In the rows, 128 means zero.
Rotation paths and how fast each direction turns (degrees per step):
Each turn is a multiple of 5 degrees from 10 to 175, or 0.
Rotation 1:
[132 145 130 125 135 115 111 120 131 137 122 132 128 116]
[124 147 140 122 124 128 114 119 129 135 134 131 135 118]
[127 151 129 127 134 114 116 122 132 142 128 127 127 122]
[126 148 137 124 121 123 120 123 121 141 132 135 135 111]
[121 153 131 124 128 114 123 125 127 139 138 124 126 124]
[129 145 132 125 124 112 126 130 117 138 129 137 131 112]
[118 148 135 119 122 115 126 128 120 130 143 129 127 124]
[130 145 128 123 131 103 126 130 115 130 129 137 125 118]
[123 143 138 117 123 116 127 126 115 121 139 136 130 121]
[129 144 126 119 136 105 124 128 120 120 131 130 125 124]
[129 139 137 116 128 117 124 123 115 116 130 139 134 116]
[126 146 127 117 139 114 119 123 122 114 134 126 130 127]
[134 142 128 119 134 119 119 122 118 117 122 138 138 113]
[124 147 129 116 134 126 119 120 124 116 133 124 140 125]
[133 149 120 124 137 119 120 124 123 122 119 129 139 115]
[121 149 128 120 125 131 122 122 121 122 131 127 146 118]
Speeds:
[121 129 131 118 129 129 129 130 127 131 118 129 126 130] -> 0
[131 124 132 128 122 132 129 128 123 129 125 136 132 120] -> 155
[124 125 127 129 122 120 133 134 122 127 132 131 122 129] -> 25
[134 132 137 124 133 126 131 127 128 134 133 130 124 128] -> 10
Rotation 2:
[136 136 130 141 133 128 131 112 118 111 132 137 133 123]
[144 131 132 134 138 118 137 119 126 109 129 126 138 132]
[144 123 122 130 136 116 132 123 135 113 125 142 134 127]
[138 131 126 145 132 126 124 114 127 114 128 146 131 121]
[137 136 133 140 135 127 135 111 123 112 130 129 142 128]
[145 127 126 126 137 115 139 120 128 110 128 134 137 129]
[142 126 125 139 133 118 124 120 129 110 126 146 126 126]
[135 133 132 148 135 128 125 113 130 113 127 138 139 125]
[138 134 128 131 137 125 141 113 125 113 131 133 143 123]
[147 127 126 130 135 114 134 122 123 106 130 137 128 127]
[139 126 130 145 134 118 122 120 134 110 123 140 132 128]
[135 132 127 141 136 130 132 112 133 117 129 139 144 123]
[142 133 128 131 134 122 139 116 117 108 134 135 134 123]
[144 128 131 136 137 112 127 125 129 106 126 133 129 132]
[138 126 126 142 135 120 126 116 139 115 125 143 140 126]
[137 135 127 140 133 131 135 110 122 115 133 142 138 119]
Speeds:
[127 124 125 134 127 127 119 130 136 130 124 136 126 127] -> 95
[126 129 135 136 130 127 123 128 130 127 125 118 131 134] -> 115
Rotation 3:
[117 126 143 133 127 111 117 115 132 132 135 121 120 114]
[143 129 140 120 138 120 118 106 127 127 137 123 126 123]
[137 137 133 121 133 123  97 126 135 133 125 130 120 133]
[119 125 139 136 121 120 100 123 130 133 138 130 131 117]
[132 125 143 121 137 119 115 121 119 128 141 120 124 109]
[137 138 137 122 132 112 114 117 134 128 124 118 109 126]
[133 128 132 129 121 119 105 109 140 130 136 136 127 129]
[131 122 140 123 141 126 103 128 128 132 141 129 134 121]
[123 135 146 132 133 118 109 127 123 135 124 113 117 119]
[137 131 135 128 117 114 116 106 127 126 132 126 120 115]
[139 126 131 112 138 118 108 122 139 128 140 133 124 123]
[117 129 141 132 138 118 102 125 138 138 132 124 122 130]
[131 128 147 134 127 126 111 110 118 132 134 121 132 117]
[145 134 134 115 131 120 109 124 121 125 131 125 117 112]
[123 129 130 126 124 108 107 122 146 131 132 131 114 122]
[123 120 143 128 138 118 113 110 134 132 144 128 135 123]
Speeds:
[129 127 131 130 125 133 139 135 130 123 125 131 130 132] -> 0
[127 128 128 130 122 129 126 135 119 128 126 125 127 118] -> 80
[118 122 128 129 132 126 127 135 132 130 134 130 131 125] -> 95
Rotation 4:
[122 126 128 135 127 120 131 119 121 146 144 124 121 133]
[123 132 134 118 128 128 131 111 115 140 128 121 118 131]
[118 126 132 130 131 126 116 117 114 143 137 136 123 127]
[118 134 130 133 137 124 126 116 118 141 134 114 126 136]
[116 135 137 121 133 136 118 116 112 138 127 127 127 128]
[113 135 131 138 136 127 117 128 118 141 141 126 130 129]
[116 139 136 128 136 139 130 122 116 134 130 112 125 132]
[111 136 135 128 128 141 119 132 114 136 135 134 127 122]
[113 136 131 139 131 131 131 137 119 135 141 116 123 131]
[116 134 140 121 124 144 135 129 115 133 132 121 121 127]
[114 130 133 134 120 130 128 138 120 142 142 133 121 125]
[119 129 136 130 124 131 143 127 120 138 138 115 117 132]
[121 127 137 119 117 136 131 125 116 142 136 133 120 123]
[118 127 131 136 124 119 132 127 121 145 142 127 115 132]
[124 123 136 122 126 130 137 113 115 140 133 120 119 133]
[120 128 130 127 124 125 119 118 116 149 136 136 121 128]
Speeds:
[124 131 130 130 125 136 132 140 129 123 130 126 129 125] -> 25
[131 123 130 127 126 135 124 126 126 129 133 137 134 123] -> 140
[129 127 124 129 129 122 136 130 127 124 121 132 136 123] -> 0
Rotation 5:
[125 124 126 108 126 137 133 138 121 116 135 122 118 137]
[125 126 116 124 129 119 141 129 115 120 114 132 141 130]
[127 132 122 117 118 136 125 116 113 140 121 119 120 137]
[119 126 126 109 118 131 134 124 124 108 137 127 131 130]
[124 118 117 129 123 126 123 121 111 121 109 135 139 127]
[130 117 118 119 117 135 124 126 115 135 135 119 116 135]
[117 122 116 119 122 130 138 136 127 110 129 135 132 139]
[132 124 121 123 133 130 126 130 107 128 105 127 124 133]
[130 128 119 112 115 128 139 125 115 132 139 116 123 134]
[112 131 121 118 120 131 132 120 126 114 117 136 137 135]
[133 119 126 118 125 135 117 122 107 126 117 123 126 122]
[124 117 112 122 110 124 134 125 122 127 140 127 130 134]
[114 124 117 123 128 138 121 130 124 118 113 136 127 140]
[139 120 122 112 128 130 129 137 107 123 127 122 123 128]
[118 128 112 125 117 120 146 125 121 128 126 128 129 140]
[117 134 126 112 130 143 118 123 119 123 115 126 127 136]
Speeds:
[125 130 130 126 133 119 125 128 131 133 131 136 122 123] -> 0
[129 128 125 122 135 128 125 129 126 126 138 120 132 124] -> 140
Rotation 6:
[128 131 111 123 124 128 139 125 123 135 117 111 115 124]
[129 130 125 147 110 134 133 123 126 134 138 119 125 135]
[115 121 130 133 119 112 134 121 123 139 115 122 120 127]
[138 118 119 146 128 122 126 138 120 135 124 116 129 139]
[121 136 120 136 108 112 125 135 124 129 124 129 130 120]
[135 126 115 133 127 108 130 124 126 117 128 119 115 139]
[123 133 119 133 120 126 134 127 122 121 127 103 136 119]
[121 140 128 137 118 121 134 118 122 125 126 126 127 148]
[133 129 129 124 122 114 131 123 130 142 118 107 135 132]
[133 146 115 138 120 131 136 134 119 140 122 123 123 136]
[131 124 121 128 102 118 131 121 135 136 131 124 121 129]
[127 127 120 142 132 123 135 126 121 134 124 112 109 123]
[120 116 122 143 108 128 131 130 118 129 129 120 135 134]
[123 133 132 144 124 104 124 125 126 132 120 126 122 131]
[135 123 112 127 124 114 132 139 118 124 120 115 134 135]
[129 148 118 142 115 118 125 126 130 122 130 121 128 128]
Speeds:
[127 119 128 134 125 130 127 132 127 136 128 132 121 124] -> 40
[121 124 130 130 128 133 132 120 128 122 134 123 123 126] -> 70
[127 134 124 136 134 131 121 124 133 127 123 130 123 130] -> 175
Rotation 7:
[132 137 127 130 130 125 138 131 150 113 132 117 114 130]
[142 139 123 126 122 121 115 129 142 110 141 125 130 121]
[128 142 129 113 147 116 120 121 138 117 130 121 127 124]
[121 140 128 135 129 107 121 117 121 115 136 115 127 122]
[117 138 123 121 127 116 132 133 128 113 123 125 109 117]
[124 121 134 126 121 113 122 131 136 108 143 132 113 130]
[136 131 136 116 125 107 118 139 137 115 117 133 128 126]
[135 131 139 125 129 112 129 123 133 114 124 111 125 142]
[143 140 131 130 119 125 124 128 124 107 120 115 120 120]
[132 134 130 130 142 133 128 125 140 107 132 124 109 126]
[133 141 131 142 133 117 117 133 141 113 137 130 130 116]
[123 145 123 121 136 111 132 127 147 121 128 118 127 125]
[129 137 120 122 117 110 121 119 128 114 144 116 127 125]
[126 136 126 107 134 115 118 124 123 114 127 126 113 118]
[120 125 142 134 134 109 118 125 125 109 134 128 115 128]
[126 135 134 130 123 107 131 142 133 112 114 127 118 121]
Speeds:
[122 128 129 137 132 131 130 130 123 125 127 131 120 123] -> 70
[125 129 128 120 136 130 134 128 133 130 122 127 123 131] -> 160
[133 123 132 129 128 128 131 127 128 140 130 127 126 121] -> 0
Rotation 8:
[132 130 129 123 134 116 136 118 124 136 114 112 127 151]
[137 128 123 118 118 122 134 129 117 127 103 121 135 145]
[127 137 133 126 127 112 145 125 119 140 110 120 129 141]
[128 136 117 117 129 117 141 136 122 128 103 133 139 137]
[124 152 124 121 123 114 145 131 115 138 123 125 131 136]
[122 143 108 113 140 116 137 135 127 127 119 128 135 141]
[127 150 118 113 120 119 135 132 117 128 133 118 130 142]
[125 137 116 113 139 115 130 132 131 127 126 114 128 148]
[131 136 124 110 116 121 126 138 119 123 124 113 131 148]
[123 130 133 118 132 110 134 131 130 132 119 109 125 149]
[126 129 129 113 115 118 131 142 126 121 109 120 132 143]
[117 137 139 122 122 109 143 135 129 137 117 118 126 140]
[117 135 123 116 122 117 139 143 135 124 109 132 138 138]
[113 149 130 121 116 118 144 135 129 134 127 125 129 136]
[112 140 115 114 131 119 137 137 140 123 124 128 134 141]
[118 148 123 114 110 124 134 132 131 125 136 118 128 144]
Speeds:
[129 132 120 124 131 131 123 125 128 125 139 124 127 131] -> 40
[134 125 129 123 128 129 131 124 133 128 130 125 129 116] -> 0
[132 129 126 124 117 133 125 132 122 123 127 131 131 127] -> 160
Rotation 9:
[132 137 133 139 142 134 137 124 132 119 152 123 125 131]
[116 136 134 133 135 129 132 129 129 124 157 126 113 125]
[133 132 130 133 146 135 135 138 131 128 153 121 119 128]
[126 137 132 130 141 136 137 119 132 120 154 126 121 126]
[119 134 127 127 141 130 134 134 129 129 155 126 113 121]
[135 136 123 128 149 139 138 129 133 129 150 124 125 125]
[119 139 126 127 139 132 139 120 129 126 153 132 119 119]
[126 135 122 129 145 131 139 139 129 136 150 129 119 121]
[130 139 120 131 146 137 145 122 132 128 147 129 129 123]
[115 140 122 132 137 127 142 128 126 133 150 133 120 120]
[129 139 120 136 144 133 144 138 129 136 145 127 126 125]
[123 144 123 141 139 132 146 120 128 127 147 131 128 125]
[117 140 122 140 134 126 143 137 124 135 148 129 119 125]
[133 140 124 143 143 133 145 133 130 131 146 125 128 131]
[117 142 129 143 133 126 144 123 125 123 149 129 124 127]
[124 135 128 143 138 127 140 142 126 132 150 123 120 131]
Speeds:
[126 132 128 140 124 124 133 131 125 129 124 128 132 133] -> 20
[130 132 136 127 129 126 134 134 132 123 129 129 130 119] -> 0
Rotation 10:
[130 112 128 122 127 146 124 112 132 114 124 138 130 114]
[142 112 121 135 129 150 122 115 132 122 126 127 131 118]
[139 118 124 144 125 139 111 113 136 122 134 129 143 127]
[135 128 132 134 127 138 115 116 135 118 135 143 148 118]
[137 130 129 130 132 147 124 123 142 124 131 138 139 105]
[135 126 125 138 128 143 123 121 152 133 132 125 132 110]
[121 123 130 133 121 133 114 112 152 130 133 127 138 119]
[119 120 133 120 122 136 120 111 144 119 127 136 135 112]
[128 113 124 122 125 147 128 115 140 120 122 129 125 110]
[133 107 120 135 124 144 119 110 139 125 126 120 129 124]
[132 115 128 136 123 136 112 108 133 116 131 134 141 128]
[136 121 129 129 129 145 119 116 129 114 131 144 143 117]
[145 123 123 136 134 149 123 123 137 125 130 134 136 112]
[138 126 124 143 128 140 115 120 150 131 136 126 140 118]
[125 130 133 134 121 132 114 117 149 125 135 136 145 116]
[122 126 132 121 125 140 126 118 147 122 128 138 134 104]
Speeds:
[124 128 130 133 124 120 121 124 130 128 132 126 133 136] -> 95
[138 131 127 134 132 131 126 130 121 126 131 132 133 131] -> 40
Rotation 11:
[132 118 132 136 138 125 136 115 133 102 140 127 136 139]
[111 120 129 118 142 127 123 124 124 131 152 123 141 129]
[129 124 146 127 136 128 140 125 137 111 146 138 124 137]
[125 134 123 121 151 132 133 123 130 130 142 127 146 139]
[122 119 144 128 138 121 142 116 141 127 144 136 129 121]
[119 142 129 108 144 131 139 135 136 122 140 124 135 132]
[143 118 143 122 144 131 135 116 145 133 135 136 134 128]
[121 134 122 115 139 125 140 121 141 118 132 119 142 114]
[132 114 143 102 138 127 128 124 139 132 134 127 125 126]
[142 132 127 117 137 133 131 129 143 104 130 122 145 120]
[129 107 129 109 139 123 124 112 133 130 131 118 135 126]
[129 123 137 115 129 128 122 135 136 103 142 125 133 113]
[136 112 126 109 138 133 123 119 129 119 136 120 135 146]
[129 116 136 135 137 124 120 121 131 111 147 125 143 114]
[113 117 124 111 131 127 133 124 127 113 145 123 127 142]
[134 125 145 130 147 133 119 131 128 120 151 129 138 131]
Speeds:
[128 121 120 123 123 130 130 127 132 132 130 136 128 132] -> 175
[125 128 125 122 133 128 125 127 122 136 126 121 129 134] -> 160
Rotation 12:
[129 102 132 126 126 128 131 145 133 138 124 128 133 118]
[119 120 140 141 119 131 133 136 140 127 130 131 141 110]
[112 139 125 138 132 144 131 130 139 123 133 143 131 118]
[114 131 112 137 146 138 132 137 131 136 124 137 116 128]
[136 116 120 148 139 128 140 135 126 140 121 121 118 127]
[147 119 129 148 127 136 138 133 126 125 136 126 137 123]
[135 126 123 130 127 141 128 145 120 118 137 142 145 125]
[112 123 119 121 136 126 134 148 120 130 128 135 141 122]
[114 117 129 126 139 127 149 131 137 138 132 121 134 119]
[130 122 138 132 132 145 144 130 146 132 137 127 121 119]
[129 125 135 138 128 148 125 142 130 128 126 141 113 118]
[117 118 119 149 132 130 121 135 117 123 119 138 125 115]
[124 119 107 147 137 128 135 121 131 129 127 131 142 124]
[140 130 116 137 136 136 139 138 140 137 138 133 141 136]
[136 136 133 131 133 130 139 158 125 132 135 131 129 130]
[123 123 135 130 135 130 144 142 111 119 132 124 125 114]
Speeds:
[136 131 123 129 130 125 131 132 120 126 131 126 134 134] -> 45
[135 120 130 129 127 133 127 125 120 127 127 128 120 126] -> 65
Rotation 13:
[126 114 120 135 133 134 135 111 130 133 138 125 130 124]
[124 134 125 137 131 133 148 120 137 138 127 129 134 119]
[120 130 121 146 119 129 132 134 135 141 133 129 122 131]
[123 118 121 145 125 132 138 121 125 123 134 137 130 140]
[112 127 133 141 134 131 138 130 130 127 129 121 141 130]
[113 134 127 135 119 141 130 130 131 123 140 121 124 124]
[130 127 132 134 119 129 139 125 139 117 145 130 131 134]
[130 124 132 139 133 139 126 129 142 129 136 121 142 135]
[131 131 129 131 121 147 134 125 119 137 141 122 137 129]
[131 123 129 134 128 124 137 127 129 135 152 124 130 121]
[133 131 128 147 138 138 131 123 135 134 135 137 128 121]
[133 135 130 144 124 133 140 139 124 137 132 132 131 133]
[124 120 128 146 131 128 128 135 118 126 142 126 125 133]
[124 129 137 140 140 137 139 126 121 113 134 130 131 123]
[126 138 139 136 127 136 135 144 135 123 135 120 127 124]
[136 123 131 135 121 141 127 136 130 118 142 128 120 133]
Speeds:
[132 131 129 125 124 131 137 123 122 124 126 135 130 130] -> 145
[130 133 134 128 126 121 122 119 125 129 124 125 124 131] -> 0
[119 130 124 130 123 127 128 121 133 131 132 130 135 131] -> 10
[126 136 127 126 120 133 127 135 124 135 126 124 126 128] -> 115
Rotation 14:
[118 133 130 117 129 128 141 134 146 117 151 125 134 135]
[111 122 128 119 145 136 135 133 132 119 126 113 145 133]
[115 119 130 125 125 125 126 132 151 130 116 125 141 109]
[123 118 119 115 124 111 139 118 138 132 136 138 145 124]
[122 143 115 103 133 123 123 125 139 118 133 128 137 135]
[111 144 140 128 135 130 129 141 141 123 142 128 141 125]
[124 120 135 126 136 133 133 124 133 119 125 121 160 120]
[127 117 124 114 115 127 130 125 154 117 124 125 137 118]
[115 121 119 112 131 116 145 131 140 127 144 130 131 134]
[111 138 119 113 147 128 125 135 135 129 124 120 142 131]
[113 138 136 133 128 126 124 130 145 133 129 135 149 111]
[131 121 128 120 123 121 133 116 134 116 133 135 158 127]
[129 130 123 106 123 126 126 132 146 108 136 121 132 131]
[114 126 132 122 139 127 142 142 141 129 146 119 136 127]
[115 122 124 122 142 134 131 126 140 132 114 119 150 122]
[114 127 127 123 114 117 127 122 151 128 123 139 141 115]
Speeds:
[128 130 133 120 133 124 135 129 135 124 125 130 132 126] -> 0
[133 126 131 131 135 127 124 134 127 135 127 124 133 120] -> 90
[127 133 130 128 122 130 122 132 137 128 126 128 121 123] -> 140
Rotation 15:
[126 139 119 131 126 135 124 134 114 132 102 118 126 121]
[135 122 135 132 137 126 109 139 115 115 113 120 127 129]
[118 142 140 123 147 124 122 141 129 125 110 127 129 115]
[129 142 134 118 135 128 115 140 120 114 135 115 140 119]
[129 148 121 132 131 140 130 132 113 129 119 119 132 112]
[138 129 124 135 124 132 112 138 115 118 111 109 131 132]
[127 131 134 135 139 125 124 142 122 123 101 131 123 115]
[122 134 139 112 135 122 110 144 125 116 120 120 137 126]
[126 146 132 125 143 135 126 134 113 125 130 124 133 108]
[131 144 119 128 129 137 118 131 120 122 120 102 137 128]
[138 131 128 147 133 134 124 139 118 118 111 122 125 114]
[122 131 133 122 125 121 116 145 128 119 102 120 132 127]
[130 132 140 120 141 125 117 141 110 122 126 131 129 110]
[122 148 125 115 139 134 119 131 119 130 121 111 136 127]
[140 138 126 143 140 137 120 132 116 117 126 113 131 117]
[126 139 124 136 123 130 124 141 132 121 103 117 132 123]
Speeds:
[130 128 122 129 131 133 127 122 119 134 128 123 125 133] -> 80
[133 122 130 126 125 126 121 130 126 121 135 123 131 134] -> 170
Rotation 16:
[129 105 124 138 114 130 130 121 129 125 132 127 113 124]
[119 122 111 141 120 133 139 126 146 130 125 118 134 127]
[129 126 121 125 125 124 137 114 141 144 115 134 128 144]
[140 122 120 121 125 114 118 120 143 128 119 133 117 119]
[125 122 109 139 126 129 117 108 123 119 129 135 122 124]
[110 123 119 147 131 130 122 131 134 136 113 127 119 131]
[119 122 130 120 108 134 124 128 140 132 112 133 123 141]
[138 104 129 132 110 118 128 118 132 128 124 121 126 128]
[117 118 108 129 126 123 139 114 139 123 133 120 127 123]
[128 128 115 136 133 133 140 119 142 142 120 136 113 133]
[137 131 121 128 120 125 113 126 148 129 112 135 129 126]
[125 115 120 132 123 117 112 110 120 127 119 136 130 131]
[109 113 118 133 126 126 123 129 131 126 120 122 111 119]
[121 124 123 135 110 146 134 125 137 131 120 127 116 138]
[134 117 128 138 116 119 130 124 146 136 119 122 137 136]
[124 115 113 116 123 114 133 111 138 129 125 135 130 127]
Speeds:
[122 127 131 120 132 126 132 132 130 133 127 134 119 128] -> 110
[135 135 122 127 136 125 126 123 131 129 127 134 128 125] -> 55
[128 136 127 127 129 134 130 128 127 131 120 119 125 133] -> 95
Rotation 17:
[110 137 126 134 129 127 146 133 124 134 140 128 124 118]
[122 125 140 127 118 118 130 116 141 140 133 119 112 126]
[116 142 138 134 112 132 137 131 121 117 135 132 121 129]
[127 138 138 121 135 131 135 119 133 136 138 121 113 114]
[118 137 131 134 112 119 130 112 130 128 140 139 128 128]
[125 127 135 121 130 129 145 126 131 115 146 126 114 128]
[123 147 137 117 122 128 132 116 141 128 125 137 127 128]
[124 130 135 127 132 131 133 124 120 130 152 140 125 137]
[123 137 128 116 129 125 138 110 141 122 135 115 131 136]
[121 133 126 122 119 133 144 133 137 134 139 146 132 135]
[120 130 143 117 137 121 139 121 127 136 132 121 124 144]
[113 143 123 127 116 140 128 127 137 133 138 124 133 139]
[125 125 136 126 128 129 152 126 127 144 140 120 130 128]
[101 137 127 130 121 116 131 125 136 134 126 124 123 132]
[126 127 141 128 114 138 137 135 129 136 141 121 114 134]
[114 146 138 131 128 124 140 119 124 133 125 120 128 120]
Speeds:
[127 129 120 126 125 131 133 121 123 131 126 129 120 132] -> 0
[123 135 127 130 123 123 126 123 128 125 120 129 135 129] -> 160
Rotation 18:
[123 124 139 125 131 123 108 147 126 132 130 120 118 128]
[119 131 139 127 129 117 116 110 124 123 126 133 109 131]
[119 128 123 128 142 130 120 140 128 120 111 121 112 130]
[115 121 141 119 126 116 107 135 130 128 133 129 121 127]
[117 137 139 139 135 124 122 117 124 125 119 130 107 130]
[128 121 125 121 138 126 111 141 126 118 120 117 113 132]
[109 126 141 119 128 116 115 127 134 125 126 136 120 126]
[118 137 136 143 135 129 119 133 124 128 119 122 110 130]
[130 117 129 114 135 121 109 133 124 123 127 121 113 130]
[106 132 135 125 131 121 121 122 136 121 116 138 117 129]
[122 130 136 138 135 129 115 145 122 128 126 118 113 128]
[127 120 137 114 131 114 113 120 122 127 127 128 112 129]
[112 136 130 133 137 127 121 128 135 116 111 129 115 134]
[118 122 137 126 131 124 110 146 121 129 130 120 119 122]
[124 130 142 124 130 117 116 114 128 129 122 133 109 133]
[118 131 122 131 141 130 119 137 130 111 117 121 113 134]
Speeds:
[123 125 121 121 130 129 129 131 134 121 123 130 132 127] -> 110
[122 132 124 137 131 133 131 125 123 121 130 127 127 125] -> 135
[129 134 128 133 130 131 133 131 133 132 118 127 125 133] -> 140
